In the data rows, the value 128 means zero.
Here is a table of points, one per row:
[145 175 109  80 124 177 128 177  68  84 143 113  96  85 142 152  64 112
 156 170 152 130 111  99 206 122 101  89  67 127 108 128  60 195 198 106
 154 141  86  80 149 166 105 126]
[138 169 159 161 194  56  87  82  59 209 155 155 170 124 132 163 120 189
 104 149 173 124 179 143  82 108  98  33 131 171  93 172  87 124 188 125
  98 165 143 182 136 118 164 127]
[137 128 164 138  55 119 213 170 199  74 161 133 161  91 186 106 188 187
 130 126 115 112 138 134  89 127 170 112 158  65  78 192 139 184 108  78
 102 144 103 202  77 131 122 105]
[ 98 198 166 139 203 131 126 147  97  14  47 120 218  96 179 116 161 103
 135  85 117 149  95 132 138 139  63 220 145  94 190 162 152 162 155 192
 155  66  72 119 135 155 147 103]
[149 166  50 156 142 100 116 102  96 105 218 125 125 164 113  90 128 109
  95 183 140 215 149 128  50  60 135 130 185 135 143 140 121 166 144  83
 124 100  94  52 117 137 110  86]
[154  80 109 126  95 116  92 125 108 107 107   0 107 199  75  95 115 144
 133 181 102 117 170 162 162 170 111 114 105 120 140 163  89 166 163 141
 136 120  85 162 133 135 209 116]
[ 80 156 144 141  90 148 157 131 158 179 113 174 102 161  99 132 114 121
 116 106  62 145  39 127 109  81  72  64 116  82 150  76 139 132 157 108
  90 156  63 174 114 121  69 185]
[ 51 162 139  90 152  94 127 139 229 143  99 124 135 166 124 165 120  77
 103 167 107 158 138 100 110 148 200  86 113  90 128 102  67 134 131 115
 156   0 169  72 198 203 147 131]
[ 90 132 130 170 102 151  89 101 131 119 133 114 172 183  95 122 114 135
 163 154 144  47 162 105  74 168 134  83 124 110  42  93 159 167 162 158
 205 135 109 110 174  99  64  74]
[132 157 163 107 116 128 131 154 104 174 195 141 166 171 117 102 198 164
 143 180 191  74  49 128 113 168 148 165 136 142 172 147  88 106 125  91
 162 200 167 116 132 119 142 104]
[189 118 168 142 145  89 102 153 140 114 156 133 194 122 108   7 154  50
 145 156 122  51  75  98 219  69 172 166 109  94 112 152 117 153 113  71
  61 142 123 119 129 155 117 124]
[ 38 114 156 155 132 137 108 111 152  97 130 201  68 211 194 113 117 102
  59 135 166 114 115 109 164 107 111 155 115  78 105 211 103 141 118 176
 125 119 179 141  67  98 135 190]
[212 107 125  89 116 151 129  97 177  60 177 173 104 123 135 111 119 150
 183 123  71 108 205  85 186 150 103 103 171 144 124 145 104  66  88 144
 116  98 151 100 182 196 158  97]
[ 69 132  56 140 203 115 113 149 125 102 118 189  85 137 155 148 222 108
 171 195  47  57 131 146 130  80 149 115 133 162 124  31  72 150  61 189
  55 154  96 149 187 188 166 118]
[155 101 155 104 157  70  45 157  75  74 170 139  62 107 119 225 107 100
  86 172  76  83 103 152  86 108 116 108 113  44 111 105 158  74  98 113
 119 130 122 147  67 177  77 130]
[197 128 142 125  84 132 159  78 137 170 127 121 165 119 114 182 149 121
 122 136  98 197 185 158 114 132 124 116  46 144 132 175  83 194  74 120
 127  94 181 173 151  90 131 165]
[158 190  97 181 137 158 110  47 128 119 150  42 115  99  95 164 180 120
  85  47 139  78 119  80 158 147 103  96 154 157 128 110 144  84 102 177
 175 126 200 173  76 159 150 179]
[141 165 102 195 160 185 147 135  75 160 154 202 157 100  63  41 117 109
 145 143  81 182 111 135 118 182 108 118 192  96  93 133 144 129  99  81
 167 115 141 174 195 142 143 223]
[185  93 103 229 163 110 131  87 192 185 148 115 135 124 214 172  85 126
 117  72 146 103 151 134 124 100 182 118 145 187 167 200 128 100 148 102
 172 140  52  88 156 171  90 123]
[ 81 100 166 161 170  84 165 206 179  92 113 165 118 122 100 177 119  78
 156 115 169 168 182  98 163 147 137 139 102 156 112  96 130  88 159 153
 114 191 105  65  25  51 155 150]
[184 106  85 167 119 140 131 190  86 144   0 143 167 106  89 196 142 131
 109 128 102 123  60 123 160 134 102 116 132 153  80 164 104 123 154 109
  94 105 208  41  86 150 149  90]
[152 120 127 134 234  89  95 136  82 126 180 132 126 130 153  92 104 138
 131 105  70 115 129 174 174  87 143 239  42 111 152 131 147  98 152  80
 221  77 115 156 135 105 155 135]
[102  26 173 158 109 149 122  48 148 124 172 168 128 123  79 187 139 151
  93 157 151 208 135  82 244  91  85 164 106 116 199 110  81 123 150 171
 132 150 163 179 139  89  76 105]
[ 48 136 144 104  87 158  97  96 133 138 127 104 169 104  92  90 154 159
  59  52  86 121 154  71  59  61 207 189  63 142 113  61 120 139 121 105
  68 125 101 138 114 104 171 161]
[177 139  95  93 133 198 105 132 199 156 146  81 134 105 200 125 114 152
  83 178 176 131 154 147 138 131 114 183  22 143  72  45 169 180 146 131
 141 161 164 167  59 127 133 167]
[157 122 167  95 206 184  80  88 131 177 104 133 110 103 109 144 176 112
 255 187 172 159 141 144  89 113 108 139  90 118 171 201 192 140 115 111
  64  93 180 117  46 177 124 102]
[113 106 109  93  74  99 113  77  98  96 105 106 146 157 183 133 155 255
 139 199  93 148 101 111 129 157  96 179 133 181 127 102 108  58 161 138
 111  73 115 103  74  94  30 212]
[146 183 160 136 120  98 101 204 130 119 128 152 123  66 150 115  63 129
  77 147 192 116 132 148  48 162 151 139 130 233 161 133  95 112 139 192
  92 176 161 240 222 123  73 124]
[141  76 114  98 116 145 100 222 165 145 146  63 150 130 106 159 124 130
 115 132 136 102 120 177 129  77  78 156 192  60 108 210 141  71 178 175
  33  84 134  99 149  98 145 178]
[143 110  75 114 120 137 114 182 114  62  79 152 144 117  90  23 104 148
  90 132  83 162 217 139 159 172 146 115 132 108 178 148 126 105 113 122
  90 203 104 123 100 156 127  79]
[146  77 116 174  91 153 133 189 224 204 124 105 169  93 122  86 116  85
 196 127  92 125 105 118 105 121 181 121 143 195 160  80 104  62 166 127
 160 111 125 146 161 110 105 148]
[ 85  94  89 109 146 129 113 171  68 111 190 123 115 110 185 140 171 157
 168  10 102 146 129 194 150 140 166 118  73  82  84 173  89 110  90 136
 139 108 180  81 159 113  88  63]
[ 77 103 110 102 188  88  71 107 144 176 138 140  48  80 146  86 145 118
 142 105 150 165 106 111 168 227 136 112 193 169  86 128 134 165 148 101
  37  38  88 198  87 151 129  76]
[ 72 107  90 124 202 139 103 212 179 200 155 103 160 116  97 129  76 175
 127  97 109 113 169  53  77 125  90 144 188  57 151  88 161 182  79 128
 216 132 140 150 143 130 102  33]
[109 148 122  85 130 119 124  93 134  61  73  68 129 151 111 100 107 133
 151  86 113 155 153 193 158  66 186 177 184  97 148  83  98 139 184 134
 133 172 221 131 109 210 108 103]
[104 136 108 133 135 132 212  90 154 175  25 133 126 152 138 130 106 156
  97 141 127 120 108 141 176 154 143 201 115 145  86 124 117  97  86  79
 165 115 111 142 135  59 167  97]
[110 137 168  74  74 159  81 137 104 160 171 109 144 102 168 171 169  61
 113 101 106 156 143 140 125 182 107 165 174 149 125 115 149 157  75  90
 112 186 121  88 218  26 157  99]
[ 65  83 156  89 136 141 149 155  87 140  68   0  94 135  99 120 115  96
 140 100 168 150 127  99 137 149 125  87 127 168 142 187  71 118  53  76
 173 178  85 122 102 142  78 208]
[101 114  96 105 128 139 115 121 125 153  97 153  93 134 195  78 212 110
  99 150 142 118 155 111  89  81  72  48 110 141 184 216 150 154 132 149
 186 186 152 107 152  91 119 176]
[230 111 103  71 184 138 127 149 128 106  75 153  61 133  88  87 223 140
  96 118 167 127 144 103  54 134 143 124  88  74  90 162 176 102 213 167
 132 107  71 127 203 135  99 103]
[160 183 142 126  96 110 210  59 123 207 130  94  64  77 131 123 102  80
 117 154  71 114 131 149 144 166 182 103 184  84 141 124 105 179 138 243
 160 145 111 115  99 102  81 135]
[200 109 172 120 170 140 116 137 137  63 125 103  54 160  85 165 115 158
  89  76 121 145  56 166 179  96 138  46 138 180 116  96 195 174 146 113
  82 126 159 116 191 128 148 131]
[151 133 132 115 134 138 174 201  56  94 143 121 116  89  58 121 158  99
  82 184 123 126 176 145 150  52 164  69 172 194 122 110 133 138  96 126
 207  18 129 173  57  99  98 121]
[156 115 153 101  26  76  87  96 158  71  86 164 111 131 131 115 116 110
 179  89 166 138  45 123 100  96  78  93 131 151 128 110  87  96 124 127
 244 112 114 189 110  98 166  56]
[202 120  24 125 108  75 184 134 108 114 156 115 101 132 157 159 126  89
 175 120 193 175 112  77  76 137 116 142  86  48 167  52  97  81 121  89
 109 155 179 148 144 120 179 192]
[ 85 197  90  94 128  43 170  92 139 138 185 110 164 100  46 179 183 131
 158 122 104 158 110 152 143 138 122  89  68 128 118 169 169  87 133 169
 127 122  44 104 157 162 143  85]
[ 44 179  45 104  50 153 106 150 204 159  97 184 125 108 108 148 114 151
 146 122 154 114 163 185 197 117 182 134 180 130 186 129 221 121 128  71
 205 150 108 113 112  88 211 189]
[ 60 124 154 203 128  99 155  76 224  90 115  88  74 100  69 113 159 146
  96 159  99 157  93 180  96 173 103 165 106 131  99 152 163 105 126  75
 185 219 198  80 145 155  79 129]
[181 162 155  63 129 102  87  75 114 176  59 148 105 111 132 169  78 126
 176 144  53 136 148  45  92  73 160 190 183 154  62 192 120 134 114 129
 141 215 111 131 141  83 140 131]
[103 128 155 200  76 134 129 105  75  86 137 136 132 158 216 179 152  90
 119 144 103 140 185  89 123 166 181  74 162 150 140 125 229 109 187  56
 133  88 136 183 158 162 120 143]
[158 145 158 210 122 172 141 161  83 177  80 147 105 157 177 191  98 197
 181 105  80 145 124 155 114 139 135 122 115  92 149 105  82 144 129 137
 141 170 107 183 106 102 153 115]
[161 114  96 108 108 176 108  83  95 122 109 204 129 150  87 157  89  48
  87 121 169  76 174 205  94 127  88 190  67 136 138 140 121 100  87 106
  59  88 104 138 107 172  81  87]
[103 191 120 146  63  55 100 209 101 213  84 132  96 152 119  59  96 173
 139  76 137 130 184 113 220 115  55 133  78 119 123 119 148 143 113 151
 115  96 197  68 136 150  63 119]
[243 201 198 111 151 119 128 145 195 129 106 104 161 182 131 146 171 125
 128  99 174 120 205 150 175 163 112 103 192 108 133  19 110 118  89  96
 126 125  75 118 148  81  96 145]
[105  33 152 147  98  82 142  51  58 130  80 116 164  55 145  94  93 150
 135 149 149  66 120 126 130 153 155  66 109  87 205  56 187 142  98 136
  77 102 131 100 148  79 159 130]
[ 41 135 114 141 109 182 143  56  64 158 111  97 146 134 165  75 113  95
 149 124 204 157 129 147 164  75 128  81 146 100  73  99  95  46 174 146
  74 182 158 133 113  79 112  80]
[ 86  99 137 145 177 135 204  76 125  35 107 110 125 164 126 138  65 123
 222 128 179 112 134 122  87 104 122 115  97 167  89 135 216 134  80 158
  95 110 145 151 193 110 116 180]
[187 100 193 191  61 143 101 142  64 140 154 133  85 160 156  90 146 136
 139 135 172 195  60 111 103 109 176 217 115 146 105  91 191 113  52 237
 111 125  82  69 106 184 172 138]
[122 103 104 196 103 139 103  93 184  67 159 181 127 105  79 125 128 134
 191  80 144  86 122 149  57 157 110 151 174 141 134 126  44 202 128 124
 104  89 108  62  86  75 131 198]
[130 230  73 133 136 172 157 158 125  68 163  87 114 149  97 162  70 149
 110 157 122 104  50  75 141 159 178 155 145 104 183 192 129 118 107  82
  49  62 110 147 147  76 106  42]
[128  75 154  37 156 134 188 120 115 137 123 208 207 135 166 109 111 151
 101 120 172 124  78 162 147 152 151 127 192  93 112  84  97 138 146  99
 204 144 138 100 133 158 147 188]
[105 118 148 189 127 140  81 111 155 129 171 137 157  62 169 177 116 154
  72 160 199 121  96 123 111 118 117  94 148  87  99 114 111 126  85 155
 126 146  28 136 173 182 182 133]
[126 107 122  73 133 144 124 136 120 135 163 176 181 205  94 147 109 134
 128  71 135 119  84 102 114 212 219  94  98 156 142 177 158 149 138 197
 137 178 141 151  71 144 123 166]
[110  87 130  89  96 115 214 163  76 207 185 138 103 140 109 188 150 120
 106 113 135  58 169  97 132 108  46 231 161 158 131 116 149 173 178 117
  98 110 126 133 147 228 161  90]
[ 88 148 231 113 147 185 176 120 118 116 177 150 119 108 148  82  94 157
 112 119  67 105 148 114  45 158  83 117  95 169 161  95 113  72 173 111
 131 130 175  36  73 110 202 125]
[155 109  89  77 143  98 158 156 171 133 151  81 193 171 188  62  91  83
  82 131  68 155  62 153 150 110  31 100 108 192 123 130 166 156 109 153
  97 144 154 121  53 121 145  83]
There is one direction along which these points spread out most. Take the direction at right angles to it along which they spread out most. Go by this last direction. How many in every 100 of the points above lie lower along it than each point below? Answers are rounded to whole numbers. More than half of the points above lie lower than the first one.
[ 51 162 139  90 152  94 127 139 229 143  99 124 135 166 124 165 120  77
 103 167 107 158 138 100 110 148 200  86 113  90 128 102  67 134 131 115
 156   0 169  72 198 203 147 131] 17
[ 86  99 137 145 177 135 204  76 125  35 107 110 125 164 126 138  65 123
 222 128 179 112 134 122  87 104 122 115  97 167  89 135 216 134  80 158
  95 110 145 151 193 110 116 180] 39
[158 190  97 181 137 158 110  47 128 119 150  42 115  99  95 164 180 120
  85  47 139  78 119  80 158 147 103  96 154 157 128 110 144  84 102 177
 175 126 200 173  76 159 150 179] 45
[189 118 168 142 145  89 102 153 140 114 156 133 194 122 108   7 154  50
 145 156 122  51  75  98 219  69 172 166 109  94 112 152 117 153 113  71
  61 142 123 119 129 155 117 124] 70
[ 80 156 144 141  90 148 157 131 158 179 113 174 102 161  99 132 114 121
 116 106  62 145  39 127 109  81  72  64 116  82 150  76 139 132 157 108
  90 156  63 174 114 121  69 185] 44
[137 128 164 138  55 119 213 170 199  74 161 133 161  91 186 106 188 187
 130 126 115 112 138 134  89 127 170 112 158  65  78 192 139 184 108  78
 102 144 103 202  77 131 122 105] 23
[187 100 193 191  61 143 101 142  64 140 154 133  85 160 156  90 146 136
 139 135 172 195  60 111 103 109 176 217 115 146 105  91 191 113  52 237
 111 125  82  69 106 184 172 138] 68
[ 77 103 110 102 188  88  71 107 144 176 138 140  48  80 146  86 145 118
 142 105 150 165 106 111 168 227 136 112 193 169  86 128 134 165 148 101
  37  38  88 198  87 151 129  76] 30
[122 103 104 196 103 139 103  93 184  67 159 181 127 105  79 125 128 134
 191  80 144  86 122 149  57 157 110 151 174 141 134 126  44 202 128 124
 104  89 108  62  86  75 131 198] 35
[181 162 155  63 129 102  87  75 114 176  59 148 105 111 132 169  78 126
 176 144  53 136 148  45  92  73 160 190 183 154  62 192 120 134 114 129
 141 215 111 131 141  83 140 131] 32
[ 65  83 156  89 136 141 149 155  87 140  68   0  94 135  99 120 115  96
 140 100 168 150 127  99 137 149 125  87 127 168 142 187  71 118  53  76
 173 178  85 122 102 142  78 208] 82
[145 175 109  80 124 177 128 177  68  84 143 113  96  85 142 152  64 112
 156 170 152 130 111  99 206 122 101  89  67 127 108 128  60 195 198 106
 154 141  86  80 149 166 105 126] 61
[103 128 155 200  76 134 129 105  75  86 137 136 132 158 216 179 152  90
 119 144 103 140 185  89 123 166 181  74 162 150 140 125 229 109 187  56
 133  88 136 183 158 162 120 143] 5
[ 38 114 156 155 132 137 108 111 152  97 130 201  68 211 194 113 117 102
  59 135 166 114 115 109 164 107 111 155 115  78 105 211 103 141 118 176
 125 119 179 141  67  98 135 190] 97
